In the rows, 128 means zero.
Turns in one plane each, and the order they were made in; the first pair answered:
Q_989:
[148 130  78 147 154 156 138  96 134 134 157 125 134 158 101  96 125 111
 142] => [156 113  87  80 135 137  92 116  99 142 116 153 110 110 154 114 113 122
 104]
[125 191 115 143 118  91  96 111 137 139 156 139 164 142  60 116 147 142
 114] => [141 122 156  98 155  90  90 168 122 118 112 134  97  93 136 152 151 183
  97]
[105 142 178 140 131 122  98 112 139 124 120 149 124 100 130 128 114 140
 151] => [ 99 142 176 156 136 129 109 109 145 122 130 140 128 107 123 130 113 143
 157]
[108 125 130 183 140 124 146 117 156 127 164 125 147 161 113 113 122 139
 157] => [115 132 129 107  99  93  75 119 114 146 122 172 143 114 157 128 113 136
 111]
Q_498:
[160 129 148 129 126 105 121 144 120 147 121 152 133 112 152 115 139 136
 133] => [163 136 118 128 127 113 145 138 121 147 129 132 136 143 127  96 143 111
 114]
[131 132 194 145 115 154 112  98 156 148 120 137 113 131 108 120 168 154
 122] => [134 147 178 114  95 149 104  89 138 155 113 146 115 136 105 112 161 135
  97]
[138 123 136 136 133 136 116 108 140 141 131 139 111 114 135 143 130 145
 140] => [144 139 112 118 122 136 116 102 128 150 127 133 116 125 125 135 134 122
 119]
[141 145  99 155 123 148 147 113 141 114 155 100 154 173  87 121 132 110
 121] => [126 128 167 168 126 123 100 128 143 116 137 145 151 109 139 161 120 171
 167]
Q_925:
[100 118  90 122 184 126 170 119 153 149 144  87  97 161  75  81 132 109
 143] => [ 91 122 105 149 185 124 173 116 166 144 149  95 108 158  76  87 130 119
 167]
[125 138 126 131 108 117 115 118 112 159 109 140 132 124 130 143 109 119
 129] => [136 120 119 110 121 125 126 134 105 151  99 129 112 128 141 145 115 114
 112]
[134 142 123  93 118 145  92 139 127 135 110 146 105 120 129 128 127 142
  92] => [132 119 146 110 136 151 101 154 137 119 107 137  95 112 140 142 130 157
 108]
Q_550:
[147  80 147  89 132 127 169 117 125 117 124 131  96  88 122 103 155 101
  62] => [123  99 177 172 143 130 182  94 165 117 159 135 131 101  87 105 158 125
 134]
[162 105 136 117 110 132 141 148 133 117 103 110 131  98 160 141 115 172
 120] => [165 112 111 137 119 149 174 142 140 110 124  83 140 134 131 120 122 153
 124]
[123 135 131 147 125 132 137 131 135 132 135 119 131 126 117 120 131 137
 140] => [128 129 131 121 119 125 119 137 123 132 117 128 123 109 137 127 130 140
 124]
[129 131 143 165 103  86 128  82 150 135 150 161 148 131 129 141 123 113
  97] => [139 127 127 126 100  85 124  91 138 135 133 153 133 135 139 141 126 108
  71]
Q_847:
[120  82 114 108 162 159 155 148 110  99 146  98  71 140 150 141 147 108
  99] => [107  79 138 156 171 159 161 143 132  94 158 100  84 139 140 150 147 128
 139]
[130 161  93 174 116 126 132  84 151 130 138 109 176 152 109 126 138 104
 123] => [119 161 123 182 109 113 100  87 150 129 127 136 185 121 128 142 133 134
 144]
[144  94 145 130 162 117 120 156 130 107  98 141 113  89 178 180 124 162
 126] => [157  95 106 100 152 123 135 160 114 110  93 121 105 110 169 163 131 130
  80]
Pairs:
(two turns a pair)
[ 96 123 168 173 133 126 109 122 155 118 134 142 159 115 109 149 119 124
 165] => [101 137 123 162 125 140 138 113 153 121 151 117 162 155  80 123 126  82
 139] => Q_498 then Q_498
[135 124 143 171 149 132 151 176 130 114 134 144 103 135 165 152 136 142
 141] => [148 158  86 127 116 132 144 159 108 135 135 141 117 160 140 126 129  95
  89] => Q_989 then Q_925
[120 133 142 173 159 117 122 151  97 130 118  78 125 114 102  76 154  97
 148] => [120 144 125 151 138 109 108 145  87 135 112  91 127 119 102  71 156  80
 126] => Q_989 then Q_847
[131 132  90 108 120 127 132 136  58 106  77 131 147 107 158 153 121  88
  77] => [132 112  96 113 145 138 157 149  65  92  76 109 134 117 165 153 127  94
  81] => Q_925 then Q_498
[140 121 117  76  98 111  66  94 104 161 104 171 127  99 142 120 120 117
 114] => [155  98  96  55 112 123  95 110  99 145 104 142 104 119 134 116 127  99
  87] => Q_498 then Q_989
[146  69 130  88 162 141 167 172 130 100  97 104  80 144 162 146 149 120
  93] => [136  78 157  79 137 114 116 166 122 111  83 146  91  98 185 169 137 142
 103] => Q_847 then Q_498
[114 104 144 171 154 144 161 133 163 100 157 105 124 140  94 130 124 147
 159] => [128 140  97  78  96 116 100 122 109 128 118 141 128 127 105 115 110 102
  81] => Q_847 then Q_498
[148 108 118 105 146 138 137 169 142 122 108 120 104 121 149 134 137 124
  87] => [130 129 109 152 149 154 164 148 167 125 138 108 133 155 108 119 141 116
 116] => Q_989 then Q_925
[126 152 148 128  89 103  66 119 131 159 151 165 135  99 122 119 113 140
 129] => [134 125 130 172 141 140 149 128 164 132 186  95 122 160  87 102 137 121
 144] => Q_847 then Q_498
[141 139  84 105 143 115 189 136 124 132 120 108 141 166 128 102 123  92
 119] => [126 148 141 116 120  82 123 129 122 145 103 170 152 102 165 140 106 141
 160] => Q_847 then Q_498
[118 102 159  95 142 150 102 140 138 105 122  94 121 112 154 149 147 174
 134] => [113 155 132  88  95 140  65 101 126 133 130 125 156 116 126 133 132 143
 119] => Q_925 then Q_925
[123 102 123  71 146 112 145 197  99 132 111 124  95 103 144 178 122 122
  64] => [118  81 153 107 170 118 157 202 120 120 116 115  93  99 148 187 120 154
 101] => Q_498 then Q_498
[132 126 110 127 138 139 157 119  94 143 129 120 129 153 109 102 129 106
 101] => [131 117 121 103 129 126 135 128  83 148 108 139 119 123 135 115 120 117
  89] => Q_550 then Q_550
[138  99 112 103 138 139 138 163 121 117 140 125  86 127 157 120 137 144
 121] => [128 101 126 139 149 145 145 159 138 117 152 125  97 126 151 122 138 154
 150] => Q_847 then Q_847
[136  89 126 138 162 137 176 156 137 107 126 103 106 132 148 130 142 136
 131] => [129 111 103 152 152 140 184 141 142 115 146  97 122 156 122 112 143 118
 133] => Q_498 then Q_550
[125 157 117 139 140 118 124 113 112 160 144 139 139 133 103 118 140 130
 121] => [130 119 144 139 169 119 136 139 116 146 134 133 110 116 134 136 145 162
 129] => Q_550 then Q_989
[129 111 135 111 132 116 119 141 136 122 109 142 115 112 149 135 124 147
 126] => [135 122 113  94 123 115 117 140 123 123 114 137 116 126 139 122 126 129
 107] => Q_925 then Q_847
[137 113  98  57 135 183 153 170  91 108 123 135 100 103 142 147 142  97
  78] => [115  99 167 111 152 170 132 173 119 104 130 161 111  61 168 176 135 159
 149] => Q_847 then Q_498
[ 87 199 152 171  82  98  66  61 138 163 150 200 196 107 100 127  98 149
 181] => [126 199  56  80  68 121 104  71  93 164 137 151 165 164  81  86 108  67
  71] => Q_847 then Q_847
[132 121 121 101 100 124 131 132 133 132 115 173 148 117 175 120 110 144
 117] => [129 144 110 120  88 128 137 114 140 141 133 173 169 134 146 109 109 131
 124] => Q_989 then Q_989
[128 153 105 107  67 102  90  95 114 168 143 140 143 107 129 137 138 116
 111] => [139  83 125 132 144 139 161 144 141 126 148  77  89 120 151 154 160 145
 129] => Q_989 then Q_550
[137  83 110 122 156 174 179 144 149 110 126  64  74 181 103 116 153 114
 109] => [103 161 135 189 107 151 129  82 167 148 154 121 149 172  57 110 126 121
 175] => Q_498 then Q_989
[134 133 117 142 120 137 164 109 137 145 134 101 126 174 103 108 142 114
 122] => [146 101 126  93 125 133 147 136 113 143 102 107  98 145 143 122 143 125
  92] => Q_498 then Q_550
[113 122 207 155 130 114 100 151 146 102  79 177 137  64 191 176 101 179
 164] => [108 143 183 229 150 143 167 131 189  94 132 130 163 126 125 147 116 156
 202] => Q_550 then Q_550
[121 130 145 131 120 120 110 125 127 131 123 158 144 110 148 129 109 140
 136] => [122 123 146 159 140 136 141 126 146 115 143 131 142 132 133 123 121 139
 150] => Q_498 then Q_498
[123 128 135 137  92 120 102 119 124 149 130 162 165 119 134 146 117  85
 128] => [136  82 129 143 142 146 161 151 136 123 134 103 128 146 135 141 135  85
 119] => Q_925 then Q_989
[142 128  90  69 115 141 138 128 104 130 110 117  99 125 135 108 137 102
  78] => [124 108 146  93 127 124 107 142 114 126  98 145  97  79 171 141 129 151
 121] => Q_498 then Q_498
[135 175 115 149  82 102  91 106 123 161 144 182 175 125 104  95 131 146
 182] => [148 127 104 176 142 144 178 139 148 125 167 108 133 177  87  84 159 139
 179] => Q_550 then Q_498
[140  86 152 164 128 161 176 168 153 107 116 116 117 136 128 134 133 180
 123] => [145 126 115 165 109 163 188 145 146 118 132 106 140 172  82 106 135 141
 105] => Q_498 then Q_550
[ 94 152 138 135  93 106  92 104 116 168 144 176 198 115 119 128 118 135
 130] => [115  56 159 120 165 137 152 175 122 119 124 117 124 110 173 154 142 163
 123] => Q_847 then Q_989
[146  91 148 121 131 132 139 147 126 118 118 127 108 111 157 147 113 144
  95] => [137  95 165 152 130 130 133 144 142 118 125 135 122 106 152 154 106 161
 123] => Q_550 then Q_550
[163  82 155 114 157 136 159 181 135 118 176 117 114 139 130 113 131 133
 103] => [149 133 156  95 103 102  89 145 114 153 163 179 148 110 127 115 109 128
 101] => Q_925 then Q_498
[141 120 131 103 132 119 112 135 143 147 114 149 119  94 160 129 133 130
 121] => [135 115 147 140 149 124 128 136 164 140 123 141 126  96 156 134 137 143
 153] => Q_550 then Q_498
[132 123 162 224 128 142 181 109  99 147 141 148 153 125 125 103 130 137
 206] => [151 133 135 114  73 114 109 112  39 174  92 192 144  89 162 106 114 112
 130] => Q_847 then Q_925
[131  86 143  79 104 132 147 174  77 117 124 125 105 129 159 168 123 132
  74] => [100 107 194 170 110 127 141 147 121 120 152 149 147 117 135 176 121 175
 160] => Q_550 then Q_847
[140  74 148  77 154 113 130 164 105 102  72 132  78  85 195 163 140 143
 109] => [ 96 163 159 210 127 107 128  85 164 127 144 162 177 117  98 140 126 150
 203] => Q_925 then Q_989
[125 171 109 152  80 137 113  91 109 154 143 152 157 141 108 107 101 114
 140] => [154  94 111  97 130 151 138 151  93 122 108 117  80 127 162 126 119 124
  93] => Q_989 then Q_847
[131 149 126 103  92  98  94 121 122 129 117 158 137 105 127 107 128 124
 114] => [139 130 119  86 104 103 107 135 117 115 108 141 115 111 138 111 134 124
  97] => Q_498 then Q_989
[112 177 150  97  66  94  43  94 101 166 115 194 168  76 132 135 107 141
 129] => [ 96 138 201 205 134 129 110 109 165 131 153 154 159  92 117 147 124 186
 215] => Q_498 then Q_498
[155 124  91 127 153 162 161 118 136 124 142  97 165 183 130 110 148  85
 123] => [131 154 137 158 127 131 105  91 150 145 144 159 209 140 136 125 129 123
 172] => Q_498 then Q_989
[119 142 125 180 165 171 178 116 160 114 168  87 153 150  81 119 144 122
 185] => [130 187  97  70  81 127  82  99  94 151 118 153 163 107 111 115 122  87
 104] => Q_847 then Q_498
[134 140  86 159 132 138 188 120 146 131 169 107 140 191  87  89 133  93
 108] => [140 104 131  72 110  99  99 156  97 137  94 170 100  94 184 138 117 131
  69] => Q_847 then Q_550
[132 151 115 159 104 141 157 142 142 101 128 132 109 176  82 102 118  80
 145] => [149 140 103 110  98 134 142 157 114 102 102 142  88 159 110 104 117  70
 109] => Q_550 then Q_550
[149 134 124 159 146 131 147  84 153 117 124  94 147 163 122 120 147 114
 120] => [156 139 107 131 131 125 137  81 136 121 113 103 143 160 128 115 143  98
  93] => Q_989 then Q_847
[115 177 164 132  71 117 101 105 123 175 139 160 160  94 130 124 100 139
 141] => [123 191 117 133  81 135 136  95 125 171 160 130 161 140  92  98 109 101
 121] => Q_847 then Q_550
[163 103 101 122 146 148 145 149 127 136 133  81  96 143 118 100 150 116
 103] => [136 158 116 170 114 133 111 108 140 161 156 118 152 141  81  96 134 118
 149] => Q_498 then Q_989
[134  82 210 121 145 128 115 155 126 127  97 145 112  46 189 171 115 196
 177] => [154 162 106  26  62 113  89 113  69 165  90 156 137  94 141 116 105  96
  71] => Q_925 then Q_847
[173  94 103  82  81 116  75 102  91 106  90  98 115 122 141 117 132 101
  72] => [173  43 136 124 134 138 119 131 122  78  99  65  89 125 156 132 144 133
 107] => Q_925 then Q_847
